In the rows, zero is written as 128.
Rotation paths and how fast each direction turns (degrees each step):
Each turn is a multiple of 5 degrees from 10 to 175, or 0.
Each row of a path follows its step; steps can be skipped.
Rotation 1:
step 1: [131 126 138 131 130 121 130 122 129 125 126 124 124 128 133 117 136 120
 127 134 123 132 125 127 121 123 132 129 126 123 135 125 123 128 124 124
 119 128 121 126 134 122 135 118 124 138 126]
step 2: [127 129 119 132 122 126 124 132 130 132 115 137 126 130 132 134 124 129
 133 119 128 120 133 131 139 134 127 125 127 138 121 124 136 134 134 122
 130 132 117 127 125 126 123 126 130 131 127]
step 3: [129 129 127 125 130 133 144 135 133 127 132 122 126 133 128 121 130 130
 116 132 133 132 125 118 125 127 129 129 124 139 131 136 119 130 129 123
 129 132 133 126 124 131 135 130 131 118 129]
step 5: [134 130 132 120 132 121 129 130 125 132 119 132 128 127 127 121 133 131
 123 124 120 135 127 130 123 129 130 123 130 121 118 128 132 128 132 117
 136 133 121 125 136 126 126 128 140 126 139]
step 6: [122 118 124 139 129 124 131 131 127 125 125 124 128 138 133 132 126 120
 122 131 132 124 132 126 128 131 117 130 134 130 132 134 133 134 128 122
 131 122 130 138 119 132 132 133 127 133 116]
step 7: [133 143 124 133 129 137 131 138 137 128 125 126 133 113 126 133 127 122
 125 131 124 134 131 126 126 131 132 124 126 129 131 130 120 125 125 135
 129 129 125 121 128 117 132 122 127 129 132]
step 8: [128 130 130 118 123 124 125 114 124 144 123 139 124 135 126 122 131 122
 129 128 130 125 122 124 124 127 128 135 125 134 131 132 132 132 125 120
 126 123 130 123 133 126 127 131 125 134 123]
step 9: [132 122 124 134 135 127 125 141 120 126 124 121 122 123 135 121 133 132
 131 124 130 127 132 123 136 132 120 125 120 128 127 125 126 131 127 122
 134 139 123 138 132 128 132 123 124 124 129]
step 10: [132 128 123 122 116 124 140 134 137 125 127 135 132 132 124 132 131 123
 128 131 128 134 132 131 123 120 123 131 133 129 137 127 127 127 134 130
 124 129 120 120 121 139 131 126 132 130 124]
step 11: [123 129 132 131 133 141 134 123 130 134 117 129 134 126 130 118 124 127
 136 126 124 134 119 126 133 138 126 125 128 129 123 130 126 133 127 128
 124 124 133 133 122 119 123 135 128 133 137]
step 13: [123 129 125 132 121 129 123 131 140 124 119 123 131 134 139 137 129 125
 130 124 123 125 132 129 131 127 127 130 122 128 124 137 122 130 136 121
 131 131 120 130 135 130 135 132 123 140 130]
Speeds:
[127 130 125 127 128 128 127 128 126 128 130 129 126 129 128 126 130 127
 130 127 131 129 129 129 128 127 127 130 123 130 129 129 129 129 130 129
 129 130 129 126 129 130 129 129 126 125 131] -> 65
[127 129 129 129 128 128 124 125 126 130 129 129 129 128 129 127 130 129
 128 127 127 131 126 127 127 128 128 128 129 129 125 126 126 126 125 128
 129 131 128 127 127 130 132 128 128 129 127] -> 95
Rotation 2:
step 1: [145 136 120 118 137 129 123 123 128 127 132 137 123 122 133 135 131 128
 129 126 129 127 135 131 130 132 132 130 128 130 129 125 137 123 135 117
 130 134 127 132 131 134 127 130 133 128 125]
step 2: [130 131 128 122 125 125 137 126 129 129 122 132 124 134 131 125 124 125
 130 120 132 128 121 130 122 117 119 124 135 131 139 135 124 124 127 130
 129 124 133 123 129 141 134 120 127 122 135]
step 4: [132 121 126 119 143 126 129 132 124 128 125 131 121 118 132 136 123 126
 130 129 138 129 135 127 121 122 133 122 119 127 129 132 128 129 131 128
 132 132 125 130 127 136 136 130 119 122 132]
step 5: [139 138 129 116 121 125 127 124 134 128 133 125 129 121 135 123 129 134
 130 134 121 128 130 128 128 132 117 123 136 133 133 127 127 130 126 124
 125 121 135 126 137 130 131 125 121 124 132]
step 6: [139 128 139 136 137 128 130 127 127 124 131 132 130 127 129 135 129 129
 131 119 134 129 127 126 130 122 132 130 139 134 135 133 131 126 127 127
 132 138 127 118 130 136 139 129 131 130 119]
step 7: [124 134 125 122 129 130 140 131 135 135 126 125 123 116 127 123 128 127
 127 129 132 129 127 134 125 121 122 125 126 131 128 125 125 126 141 129
 133 136 136 134 132 130 136 137 126 126 138]
step 9: [139 130 136 126 134 129 138 126 126 134 122 137 128 117 130 125 133 137
 130 120 128 130 129 132 124 127 130 122 131 130 134 121 114 127 123 126
 128 128 122 121 122 134 133 127 127 125 136]
step 10: [128 142 131 123 129 128 128 128 124 126 128 128 126 122 129 127 122 128
 126 123 130 123 134 131 133 132 124 136 132 133 124 136 137 120 129 122
 132 125 134 132 139 134 140 139 133 129 131]
step 11: [127 134 134 125 131 119 136 131 128 134 132 134 122 130 132 129 129 124
 123 126 131 137 123 126 119 120 136 117 129 128 137 131 128 133 130 128
 134 128 129 129 129 127 140 123 118 125 120]
step 12: [141 131 134 126 131 136 132 122 129 121 127 121 126 114 133 127 128 128
 132 130 122 135 133 137 126 131 133 129 135 134 132 131 123 126 137 125
 121 125 127 131 130 126 125 137 123 123 135]
step 13: [129 137 128 130 133 128 126 131 135 125 123 134 130 130 129 135 120 129
 129 122 130 126 139 122 126 123 125 128 125 133 133 123 134 130 131 117
 135 124 123 122 130 142 141 125 123 129 131]
Speeds:
[128 127 127 127 126 127 126 126 127 128 127 128 128 128 132 129 128 128
 130 128 127 130 125 130 128 130 128 126 129 131 130 129 125 127 128 128
 124 128 129 129 128 129 126 124 128 127 126] -> 110
[127 129 128 130 131 128 126 128 129 129 127 129 126 128 131 130 129 127
 128 125 128 126 126 127 125 128 129 129 126 129 127 130 131 132 126 128
 129 129 127 125 128 130 126 128 127 128 126] -> 155
Rotation 3:
step 0: [120 126 119 128 130 125 127 130 131 126 128 133 120 117 130 123 131 125
 132 123 135 130 132 124 130 131 122 133 135 132 117 133 131 126 118 129
 136 126 130 137 126 126 134 130 138 127 131]
step 1: [131 133 123 126 127 121 125 130 132 131 135 126 130 122 128 129 127 124
 120 139 135 131 129 125 129 135 135 120 137 138 143 127 125 125 122 129
 130 129 119 129 126 127 131 125 122 125 130]
step 2: [122 133 130 124 131 131 131 135 121 122 129 129 114 122 132 113 131 126
 126 124 133 126 122 125 127 128 131 132 136 128 121 126 126 126 130 124
 130 137 129 122 127 129 134 116 125 131 131]
step 5: [130 125 124 131 130 134 128 131 129 128 133 135 125 126 128 128 127 117
 125 125 131 135 130 127 124 128 123 124 135 134 123 141 142 126 127 121
 131 136 116 131 127 124 132 133 124 130 121]
step 6: [127 130 121 128 125 126 136 132 138 134 130 118 122 119 136 128 125 127
 127 124 133 124 129 119 135 131 137 133 129 138 130 120 132 128 126 128
 129 126 119 122 128 128 129 128 137 131 135]
step 7: [124 132 127 125 127 121 127 131 126 125 123 127 129 133 131 122 132 123
 119 127 132 133 127 126 125 131 131 127 137 130 125 130 126 128 130 127
 122 143 120 132 127 123 142 128 128 113 129]
step 8: [124 118 122 132 128 130 124 125 132 126 128 129 117 125 127 126 123 120
 123 123 133 131 125 129 130 128 130 124 119 133 126 122 128 136 117 130
 127 135 122 122 121 132 129 117 123 133 134]
step 9: [116 130 139 122 128 120 130 129 133 132 134 132 123 129 132 129 131 125
 125 129 134 126 147 131 123 133 129 135 126 130 129 125 132 130 131 123
 131 137 127 126 129 129 134 133 125 126 129]
step 11: [123 130 124 134 126 127 135 130 129 132 129 134 128 119 124 122 130 120
 129 125 122 122 131 120 124 140 128 125 124 132 139 127 133 126 134 131
 132 135 118 127 131 129 137 133 127 130 136]
step 12: [126 135 134 132 130 130 124 134 134 126 121 120 124 121 138 118 129 126
 126 132 136 129 127 130 134 126 135 123 122 133 129 131 132 130 128 123
 120 142 127 125 134 122 128 126 132 126 123]
step 13: [120 125 122 127 124 131 131 125 127 130 129 140 125 132 136 134 136 123
 132 127 131 117 125 124 129 132 126 122 122 132 120 122 123 133 122 128
 128 136 117 134 124 126 132 129 130 122 132]
Speeds:
[129 129 129 127 129 126 131 130 127 127 128 130 126 127 130 126 130 129
 129 126 126 128 130 128 127 128 126 128 130 124 128 125 129 127 129 125
 126 128 129 129 129 129 130 129 128 128 132] -> 155
[126 130 128 130 128 130 129 130 128 130 131 127 127 128 124 129 127 127
 129 127 128 130 128 125 125 126 125 128 125 129 128 128 128 129 126 129
 127 127 128 131 127 128 128 127 130 129 130] -> 135
[129 126 126 130 127 130 130 128 128 129 126 126 128 128 131 128 127 130
 127 128 128 127 126 128 127 130 127 126 127 130 128 130 130 126 129 127
 128 129 128 131 131 125 126 131 130 128 130] -> 55
Rotation 4:
step 2: [135 129 123 126 115 135 133 130 129 124 124 129 132 128 126 122 123 127
 122 132 121 121 125 119 118 129 136 137 136 128 125 129 130 128 123 135
 124 134 121 131 135 130 127 126 126 134 124]
step 3: [130 129 125 120 136 138 119 126 127 124 129 127 133 130 125 136 123 128
 132 144 123 127 137 127 123 123 128 130 134 129 123 133 129 132 124 132
 133 120 128 131 128 124 134 131 120 134 134]
step 4: [131 128 120 126 130 130 133 120 123 131 131 128 130 135 132 124 123 123
 131 126 130 126 124 142 140 131 133 129 131 119 125 130 133 119 118 125
 131 124 128 123 132 126 136 128 120 131 129]
step 5: [120 133 120 134 127 130 125 122 132 118 129 136 135 133 127 122 123 124
 130 126 127 141 125 130 134 130 128 130 131 126 127 136 127 129 132 133
 116 122 121 126 118 128 129 123 131 128 128]
step 7: [130 126 126 126 123 128 137 135 128 142 135 124 132 130 119 120 128 128
 126 132 121 129 126 125 134 128 127 126 133 129 130 121 126 132 115 126
 125 119 131 129 122 126 117 129 133 127 131]
step 8: [120 134 132 122 131 125 125 125 130 135 128 127 130 121 131 130 118 130
 132 127 116 122 122 127 122 134 119 121 128 124 135 128 118 130 127 136
 124 123 127 124 131 117 128 124 131 132 128]
step 9: [139 124 134 127 137 121 132 126 127 129 127 136 128 131 125 128 123 129
 138 127 140 127 125 135 126 123 124 133 131 123 142 131 127 134 127 131
 135 126 128 129 134 126 122 128 136 134 126]
step 11: [126 122 126 120 120 131 133 133 124 123 125 123 134 124 126 134 133 132
 129 141 125 126 123 128 123 128 126 133 138 132 127 136 135 128 135 142
 130 130 129 132 130 125 136 130 129 129 123]
step 12: [138 130 127 130 128 137 131 125 115 129 136 124 125 130 126 137 127 132
 127 137 128 135 126 137 123 123 131 128 133 123 124 123 124 123 127 123
 128 120 136 131 124 124 130 131 119 137 126]
step 13: [122 134 126 131 127 131 129 119 128 123 131 134 117 131 132 123 134 123
 127 132 123 123 121 141 134 136 124 131 130 124 124 128 137 130 126 124
 120 122 123 131 128 119 131 122 127 128 131]
step 14: [129 125 130 129 128 128 120 119 125 116 140 128 130 124 128 124 128 138
 135 121 132 130 127 126 136 128 133 139 124 132 124 129 125 131 130 137
 117 121 128 131 129 127 127 126 134 127 123]
Speeds:
[130 127 128 129 129 124 129 127 128 130 125 126 127 126 127 129 130 128
 128 128 128 128 127 127 124 128 127 127 130 127 132 130 124 129 126 128
 128 129 126 129 128 130 130 129 131 127 129] -> 40
[128 127 131 124 128 126 128 130 128 131 126 131 127 129 131 128 125 129
 125 128 127 128 128 127 128 126 126 128 127 127 129 128 128 127 129 129
 129 126 129 128 127 129 125 127 130 127 126] -> 40
[127 128 129 126 128 129 126 127 126 128 129 128 126 128 127 127 131 128
 125 126 129 130 131 130 129 130 128 128 129 128 129 129 128 127 125 129
 125 126 129 128 124 128 130 127 127 126 125] -> 45
[130 127 127 127 128 127 129 128 124 130 131 132 129 127 126 126 127 130
 129 126 129 129 128 129 127 126 127 130 128 127 127 127 128 126 128 126
 128 130 129 128 129 128 129 132 127 125 129] -> 135
